In the rows, 128 means zero.
Each path below is one point turned by a fixed rotation once a step. After each direction that follows a path, write how fast that rotation turns it, in deg/step (0 if it stays still).
Each turn is a multiple of 5 degrees from 10 to 175, or 0.
Each row of a path follows its step; steps can be skipped.
Path 1:
step 0: [121 123 134 128 128 130 129 126 122 133 121 119 130 131 130 120 123 130
 127 121 120 127 130 134 119 131]
step 1: [128 129 138 129 130 124 123 124 122 129 123 132 124 136 127 126 125 120
 126 114 122 130 131 127 127 127]
step 2: [123 127 132 120 128 126 126 121 129 132 121 126 129 125 129 119 134 118
 122 122 126 133 133 134 124 127]
step 3: [124 125 136 136 127 130 118 119 127 133 127 122 128 126 127 123 127 125
 132 117 131 132 136 126 125 128]
step 4: [125 125 133 128 129 131 128 126 123 132 122 125 131 129 127 120 122 120
 134 121 122 136 124 139 128 132]
step 5: [121 125 137 131 125 124 127 128 120 123 125 124 129 133 128 124 123 126
 120 117 128 133 133 131 124 132]
step 6: [124 130 136 125 125 124 127 122 128 134 123 125 124 127 123 132 127 116
 127 119 120 129 134 136 127 126]
step 7: [127 124 132 132 127 124 129 118 126 130 130 130 127 123 128 118 129 121
 127 120 129 140 136 128 127 132]
step 8: [123 127 133 134 128 130 129 125 125 141 126 118 129 127 125 122 125 128
 130 122 124 130 130 135 121 133]
step 9: [128 122 137 130 129 125 130 123 122 128 124 132 126 133 126 122 119 125
 129 115 122 131 128 127 127 134]
step 10: [121 127 134 122 130 123 130 124 121 133 123 126 126 134 130 123 131 122
 119 124 123 130 133 135 121 129]
Directions:
[129 126 124 133 129 129 127 127 128 129 129 126 129 127 128 125 126 129
 132 131 126 132 129 129 125 125]
85
[128 127 130 128 128 131 130 126 125 127 128 130 126 129 132 130 130 126
 134 128 125 127 130 127 131 128]
130
Path 2:
step 0: [129 125 126 141 123 129 128 126 122 127 135 124 128 123 134 138 122 126
 135 118 129 129 129 121 126 126]
step 1: [121 124 124 143 126 122 126 128 137 130 118 126 128 129 127 124 129 124
 136 128 130 136 127 126 127 123]
step 2: [125 118 126 125 131 125 124 133 125 124 131 127 131 122 132 139 130 124
 136 130 137 133 126 122 135 121]
step 3: [125 112 124 135 125 127 130 118 134 123 128 123 127 129 137 127 129 121
 125 130 128 131 124 133 130 130]
step 4: [135 120 124 131 126 120 134 123 134 129 127 128 128 128 124 140 123 127
 132 118 136 128 131 124 134 130]
step 5: [124 123 129 141 126 121 118 126 129 128 130 131 127 123 136 130 119 122
 127 120 129 134 130 128 121 123]
step 6: [122 124 119 137 128 128 130 129 133 128 126 125 127 129 129 133 138 133
 138 120 137 136 127 126 130 122]
step 7: [124 122 131 134 126 124 126 123 127 120 126 126 132 124 133 136 126 119
 131 137 138 127 125 127 129 117]
step 8: [128 115 122 135 123 132 136 126 129 129 126 120 127 126 134 134 129 119
 132 122 124 131 128 125 135 132]
step 9: [130 118 127 137 129 115 124 125 136 125 128 132 127 129 125 130 118 126
 136 129 135 130 129 126 130 132]
step 10: [126 118 123 129 130 121 120 127 130 133 129 128 129 123 134 137 132 126
 123 118 128 139 129 126 127 121]
Directions:
[130 132 125 131 125 126 129 129 128 128 128 126 126 129 128 131 123 127
 127 129 125 127 127 128 130 131]
85
[127 127 127 129 128 128 125 123 128 130 128 126 130 127 128 128 129 127
 125 129 122 129 126 127 125 126]
155
[125 128 127 127 127 130 126 130 128 128 127 125 128 126 126 126 128 124
 132 129 128 124 124 129 132 126]
65
[131 126 123 127 126 131 127 128 127 128 127 132 124 129 126 129 128 128
 129 130 126 127 130 129 125 124]
0
[129 130 128 126 132 127 129 125 132 127 124 128 128 127 123 130 125 129
 129 130 130 129 127 126 128 127]
140
Path 3:
step 0: [123 121 129 126 127 129 125 122 121 126 133 131 127 129 137 125 136 127
 133 124 135 117 126 127 123 131]
step 1: [121 131 122 126 128 139 130 132 123 123 130 129 128 124 130 140 132 129
 120 127 120 126 125 127 130 129]
step 2: [126 129 128 125 122 125 133 119 131 127 129 129 133 126 120 127 140 135
 127 124 130 127 130 119 130 134]
step 3: [125 126 127 121 128 124 124 130 119 126 134 136 119 124 127 121 130 129
 121 121 121 134 125 129 127 127]
step 4: [136 137 127 127 130 126 132 119 121 129 128 128 126 133 134 135 130 132
 129 122 128 125 124 132 126 136]
step 5: [123 131 131 122 127 135 127 130 128 121 130 125 126 136 121 134 129 129
 129 121 127 142 129 128 129 128]
step 6: [130 124 128 131 136 125 126 127 126 122 128 136 133 126 128 125 132 138
 134 118 138 129 128 128 127 127]
step 7: [128 124 130 123 130 134 129 134 115 123 126 125 126 133 126 129 132 134
 129 130 122 121 120 133 128 123]
step 8: [122 127 122 135 127 127 136 126 122 125 132 123 136 134 125 133 135 128
 125 126 136 127 132 132 127 134]
step 9: [120 121 128 122 130 135 122 125 127 132 131 132 136 128 125 124 134 136
 122 128 122 135 128 129 123 127]
step 10: [134 125 123 124 127 119 136 130 125 130 124 126 130 128 136 126 133 135
 119 119 128 125 125 128 128 127]
Directions:
[127 125 130 133 127 126 128 128 131 127 126 126 125 127 129 128 124 130
 130 131 125 129 127 127 130 132]
0
Path 4:
step 0: [130 132 125 127 130 122 125 131 123 127 116 123 133 130 130 123 136 136
 126 128 127 122 122 135 123 121]
step 1: [131 135 124 126 130 118 128 132 126 125 115 123 129 129 123 119 129 128
 125 134 129 131 119 134 129 123]
step 2: [124 133 122 116 130 124 126 130 125 129 123 127 132 123 123 119 130 128
 124 130 123 135 121 134 130 119]
step 3: [122 134 127 121 121 127 125 128 124 126 123 126 134 131 128 118 129 133
 130 126 118 130 123 134 133 119]
step 4: [124 131 125 126 118 126 131 127 128 134 118 127 137 133 127 118 132 128
 129 134 121 125 124 133 131 127]
step 5: [125 127 129 122 120 122 134 127 121 138 121 121 129 128 129 121 137 128
 126 129 127 128 119 132 131 127]
step 6: [121 126 126 126 125 124 136 129 122 132 125 124 127 126 120 116 128 133
 131 125 128 130 116 129 134 127]
step 7: [117 126 124 120 128 129 133 128 126 131 126 126 134 125 119 119 131 138
 128 126 127 120 121 131 128 126]
step 8: [122 131 130 121 127 124 131 129 125 127 119 117 132 129 127 121 129 137
 127 125 128 115 124 129 126 126]
step 9: [125 130 126 125 129 120 130 135 125 133 117 116 134 127 123 120 124 130
 124 133 132 124 124 124 125 125]
step 10: [125 126 126 121 129 121 125 134 123 132 126 119 135 124 125 123 130 136
 123 130 131 133 122 127 125 118]
Directions:
[129 133 124 129 128 127 124 127 131 126 127 126 128 127 129 128 130 130
 127 129 129 132 131 128 128 126]
35
[131 130 130 129 124 133 131 126 128 129 129 126 129 126 127 128 127 126
 128 129 125 131 127 130 126 125]
40
[126 128 127 130 128 130 132 128 133 130 129 126 125 128 128 125 131 127
 128 124 130 126 128 125 127 126]
35
Path 5:
step 0: [129 126 132 141 128 127 139 130 122 123 130 131 129 140 129 139 124 127
 130 135 126 127 126 132 122 125]
step 1: [126 121 115 125 124 127 135 126 133 127 126 127 123 117 119 128 133 116
 126 124 130 132 130 132 127 126]
step 2: [131 129 131 135 142 125 117 127 133 119 130 132 133 133 125 131 130 126
 121 129 131 126 128 124 125 137]
step 3: [128 132 125 129 128 129 144 128 136 136 137 135 123 134 127 122 128 132
 125 130 131 123 130 129 129 123]
step 4: [123 136 134 136 128 118 130 126 125 124 124 123 123 125 126 136 131 117
 132 130 132 141 130 131 123 129]
step 5: [133 125 119 131 120 123 128 129 139 122 128 137 136 119 124 128 123 132
 122 130 126 121 132 127 123 129]
step 6: [126 125 130 132 140 126 129 127 123 129 131 127 120 138 122 122 116 124
 122 127 129 128 122 133 121 130]
step 7: [131 136 126 130 121 126 132 126 136 124 122 131 123 131 130 123 141 118
 122 135 131 127 131 130 134 120]
step 8: [124 127 124 135 132 123 135 139 128 117 132 124 129 131 126 141 126 130
 129 130 126 129 130 128 127 139]
step 9: [136 123 120 129 128 129 128 126 138 137 130 136 120 122 125 127 123 122
 121 120 132 134 131 127 125 126]
step 10: [125 132 137 136 134 123 123 124 126 121 130 133 130 138 126 129 137 125
 126 130 127 124 127 127 115 123]
Directions:
[133 129 132 126 126 127 125 129 127 127 128 129 128 127 129 126 133 124
 128 128 130 128 129 129 126 131]
135
[127 131 127 130 129 128 124 125 127 128 124 128 124 125 126 128 130 127
 126 128 129 132 127 126 130 125]
135
Path 6:
step 0: [129 121 127 128 126 124 126 139 126 121 130 131 126 135 132 121 130 128
 138 130 123 130 129 134 126 117]
step 1: [134 129 130 133 132 130 124 127 135 133 130 122 118 129 136 127 128 124
 129 126 130 114 133 129 134 133]
step 2: [123 124 137 126 127 115 129 127 140 125 132 127 132 126 130 130 129 129
 133 130 137 134 128 133 124 122]
step 3: [135 129 130 130 126 129 126 129 126 123 128 130 120 120 131 125 127 131
 132 117 124 134 139 130 139 130]
step 4: [123 138 127 123 122 115 127 124 131 127 122 128 126 126 135 130 120 123
 128 130 132 122 132 124 124 126]
step 5: [124 132 127 133 132 122 136 127 125 129 134 125 128 132 130 132 129 127
 129 121 125 143 129 134 131 136]
step 6: [126 127 128 129 129 123 123 128 116 126 124 134 126 124 131 124 127 137
 115 124 133 122 134 128 122 127]
step 7: [129 135 124 134 136 125 136 120 125 133 126 128 129 132 128 139 129 129
 134 130 121 128 131 126 124 119]
step 8: [124 119 135 134 127 133 125 126 119 126 130 129 133 139 137 122 123 128
 130 123 129 129 127 126 123 131]
step 9: [139 129 129 128 139 128 136 130 131 125 127 120 124 128 127 123 127 126
 119 126 127 122 130 129 121 118]
step 10: [124 117 125 142 125 129 124 118 135 130 132 127 132 125 127 131 121 128
 132 128 130 130 126 124 129 122]
Directions:
[132 124 132 126 126 130 128 125 132 128 131 126 127 127 126 127 126 125
 131 125 129 126 128 128 127 125]
45
[129 126 130 128 130 126 128 131 123 126 128 128 128 123 126 125 128 127
 126 128 125 128 128 129 131 124]
120
[127 127 131 129 131 127 127 129 125 126 130 127 127 129 126 129 126 127
 132 130 132 133 125 126 128 130]
130
Path 7:
step 0: [118 135 134 130 133 129 130 127 129 132 125 134 125 130 128 135 131 143
 133 131 135 125 138 128 128 115]
step 1: [126 139 113 133 129 127 123 131 132 126 124 127 140 130 133 123 125 132
 129 129 138 136 128 128 119 127]
step 2: [124 126 123 122 136 125 126 129 120 125 137 129 139 139 129 142 126 130
 137 131 130 128 129 126 136 124]
step 3: [124 130 125 125 127 141 125 122 125 124 121 140 139 118 133 134 122 121
 125 128 131 136 129 131 129 131]
step 4: [115 128 132 124 133 132 132 128 125 126 139 129 127 125 130 129 121 137
 137 133 125 124 122 141 125 135]
step 5: [120 130 132 139 133 127 136 116 133 125 121 131 135 124 135 125 121 133
 121 131 130 128 123 128 132 118]
step 6: [127 137 123 118 137 120 125 135 129 117 130 122 127 123 125 121 114 133
 131 131 128 129 128 128 133 124]
step 7: [118 129 130 134 134 126 124 128 123 135 121 138 136 131 121 128 120 125
 132 122 124 128 128 116 139 129]
step 8: [121 126 129 116 130 125 118 131 129 131 123 131 127 128 136 125 119 128
 127 130 115 140 134 133 121 129]
step 9: [118 126 132 138 128 117 126 123 128 127 126 136 119 127 124 141 125 133
 136 127 130 135 120 129 125 130]
step 10: [125 129 132 134 123 123 122 129 129 125 121 114 137 125 129 132 118 131
 119 130 130 134 133 139 129 126]
Directions:
[127 128 129 127 129 125 130 131 127 130 136 128 126 127 127 128 129 129
 131 125 129 130 125 127 129 128]
155
Path 8:
step 0: [136 130 124 118 128 133 122 120 137 125 129 130 116 130 127 130 138 116
 122 136 126 130 132 125 124 128]
step 1: [118 127 132 130 124 122 134 123 127 118 121 129 119 120 129 134 120 134
 129 122 118 125 134 133 134 129]
step 2: [120 135 122 128 126 128 133 140 125 135 130 130 132 136 140 118 125 129
 136 130 132 124 131 123 126 124]
step 3: [143 125 138 130 127 131 131 118 132 134 128 127 138 130 123 124 126 127
 122 134 130 129 134 126 124 117]
step 4: [131 124 128 134 129 131 125 135 134 121 129 133 112 126 120 134 127 129
 122 131 135 126 133 124 128 141]
step 5: [120 134 128 121 126 124 140 127 133 131 122 123 122 129 131 124 130 138
 131 125 123 126 115 139 125 131]
step 6: [127 132 130 137 128 122 124 124 120 128 128 129 135 129 138 117 139 119
 129 124 136 125 139 134 128 122]
step 7: [140 111 132 125 127 128 123 129 127 121 132 127 129 121 131 125 117 135
 128 132 134 128 125 121 129 123]
step 8: [125 135 122 131 132 129 134 134 136 123 138 124 126 126 110 125 132 128
 129 129 124 120 122 121 126 132]
step 9: [127 136 127 127 131 116 127 115 128 132 117 129 130 136 132 140 133 133
 129 124 136 125 122 130 125 131]
step 10: [122 113 132 134 128 129 125 131 117 131 136 141 128 129 129 124 132 129
 130 124 131 135 127 138 128 124]
Directions:
[130 128 128 131 130 132 126 129 131 128 128 125 132 126 127 128 128 130
 128 134 129 127 128 125 130 129]
85
[127 125 130 132 128 130 128 126 124 125 128 128 124 129 129 130 123 129
 131 129 131 130 128 128 130 130]
125
[132 129 129 127 129 130 129 129 126 127 130 128 128 128 127 125 125 126
 122 126 129 130 126 124 128 127]
90
Path 9:
step 0: [121 126 140 132 132 130 120 124 125 130 124 124 124 139 123 128 130 133
 132 127 132 123 123 127 115 130]
step 1: [134 128 137 130 129 130 126 129 125 141 124 123 132 121 126 130 141 134
 127 124 123 120 121 126 128 133]
step 2: [135 126 126 131 140 130 131 131 129 131 131 120 124 132 129 132 139 131
 126 124 141 128 131 127 122 136]
step 3: [132 124 136 127 131 127 118 121 121 128 117 124 122 134 127 134 133 129
 129 121 128 127 129 116 124 126]
step 4: [140 132 130 126 133 134 129 129 130 137 123 137 133 128 130 127 140 136
 128 130 130 121 126 119 127 122]
step 5: [137 128 125 120 131 132 129 129 118 127 128 124 122 134 124 122 137 137
 127 130 135 135 136 126 122 133]
step 6: [135 125 135 125 123 123 131 125 130 125 115 128 126 133 120 131 138 125
 127 128 126 128 137 116 132 126]
step 7: [135 128 130 120 127 135 125 135 134 127 124 134 134 130 130 122 136 124
 126 134 137 123 134 126 118 120]
step 8: [130 128 130 117 125 130 128 125 121 131 122 128 121 136 122 125 138 128
 130 135 122 132 134 139 121 127]
step 9: [132 131 135 129 120 124 136 126 132 126 121 126 135 131 119 128 134 126
 133 132 128 116 139 129 127 132]
step 10: [127 133 135 118 124 132 126 139 131 127 124 125 127 127 127 128 129 121
 123 127 134 121 130 133 112 130]
Directions:
[130 132 128 129 132 126 128 128 125 130 128 127 125 126 131 132 126 129
 129 123 129 125 129 128 128 128]
35
[126 125 130 128 126 122 127 125 126 130 127 127 128 130 126 128 128 128
 130 126 123 128 129 126 129 125]
135
Path 10:
step 0: [134 122 132 122 132 132 126 127 122 134 123 118 129 118 118 129 124 117
 122 126 122 131 128 126 127 130]
step 1: [129 118 128 129 136 127 142 128 136 139 127 123 131 129 132 126 125 132
 126 134 121 134 127 134 126 134]
step 2: [122 121 126 128 126 130 134 136 124 129 116 132 117 131 128 125 126 120
 120 121 120 124 125 131 124 131]
step 3: [130 125 133 127 133 114 134 138 123 134 123 129 130 126 132 128 121 121
 131 131 126 134 126 127 135 118]
step 4: [125 120 132 126 127 135 132 123 116 122 130 125 130 128 133 132 121 126
 122 136 115 128 125 133 129 126]
step 5: [126 124 124 114 124 121 130 129 132 132 128 128 128 115 125 122 115 127
 123 128 122 128 128 127 126 132]
step 6: [122 122 135 124 132 128 139 126 132 132 124 127 135 133 125 134 124 117
 130 126 123 123 138 135 125 128]
step 7: [122 115 121 134 129 131 132 136 129 129 124 138 124 118 128 130 124 126
 133 134 125 127 124 133 122 122]
step 8: [134 122 124 124 127 120 134 127 122 121 124 120 122 123 125 132 129 115
 134 125 120 132 130 132 132 126]
step 9: [132 115 137 129 133 131 127 125 124 139 124 120 130 117 124 132 120 132
 126 132 124 132 129 129 127 129]
step 10: [127 122 119 123 134 131 140 129 134 131 128 124 127 128 129 122 129 121
 119 129 119 132 122 131 123 136]
Directions:
[130 130 127 123 130 126 129 130 129 129 129 127 128 128 127 123 130 127
 130 132 129 129 126 129 125 124]
155
[128 128 133 124 128 124 126 128 128 129 125 126 126 127 127 128 129 127
 129 123 130 127 131 125 129 127]
125
[126 130 128 133 127 127 133 129 125 128 126 129 127 127 130 128 129 126
 132 127 130 125 126 127 126 126]
80
Path 11:
step 0: [127 133 126 130 131 138 133 128 122 127 138 133 121 128 126 141 138 127
 127 131 131 120 126 128 133 128]
step 1: [131 128 131 131 122 126 129 126 126 132 125 137 128 130 123 130 139 128
 119 132 137 127 121 124 114 127]
step 2: [125 123 129 125 121 117 140 133 123 127 126 133 121 137 123 126 130 125
 127 137 130 125 133 128 132 122]
step 3: [128 140 133 125 124 128 131 125 132 125 125 127 114 132 123 138 128 130
 120 129 124 138 131 131 128 126]
step 4: [125 129 122 122 129 132 123 129 122 131 139 131 116 130 116 130 125 129
 128 126 134 123 126 136 121 130]
step 5: [136 132 124 122 126 129 139 124 118 131 137 131 129 128 126 135 141 134
 129 129 135 131 125 122 128 125]
step 6: [132 118 128 124 124 129 132 127 126 121 120 143 125 131 129 135 132 124
 121 131 133 128 128 133 123 121]
step 7: [126 131 130 128 114 127 129 134 133 130 131 131 114 132 126 131 137 125
 124 133 128 121 132 125 136 128]
step 8: [127 132 128 123 122 125 130 127 128 140 124 122 120 135 117 131 129 127
 121 127 131 135 121 131 120 126]
step 9: [129 126 122 123 131 125 133 129 118 131 132 129 121 131 120 136 125 137
 131 131 136 127 135 134 133 122]
step 10: [140 130 128 120 124 130 126 120 130 123 132 136 121 123 128 136 134 136
 121 126 131 134 131 125 124 126]
Directions:
[130 127 128 125 126 125 127 127 131 122 128 130 127 130 130 126 129 125
 128 129 124 130 132 128 129 128]
90
[126 128 132 129 129 131 124 126 132 126 130 129 124 123 128 129 128 128
 127 128 130 125 129 128 128 128]
110
[127 129 131 131 126 128 128 127 128 127 130 125 128 127 130 129 133 132
 126 125 125 132 127 127 129 127]
155
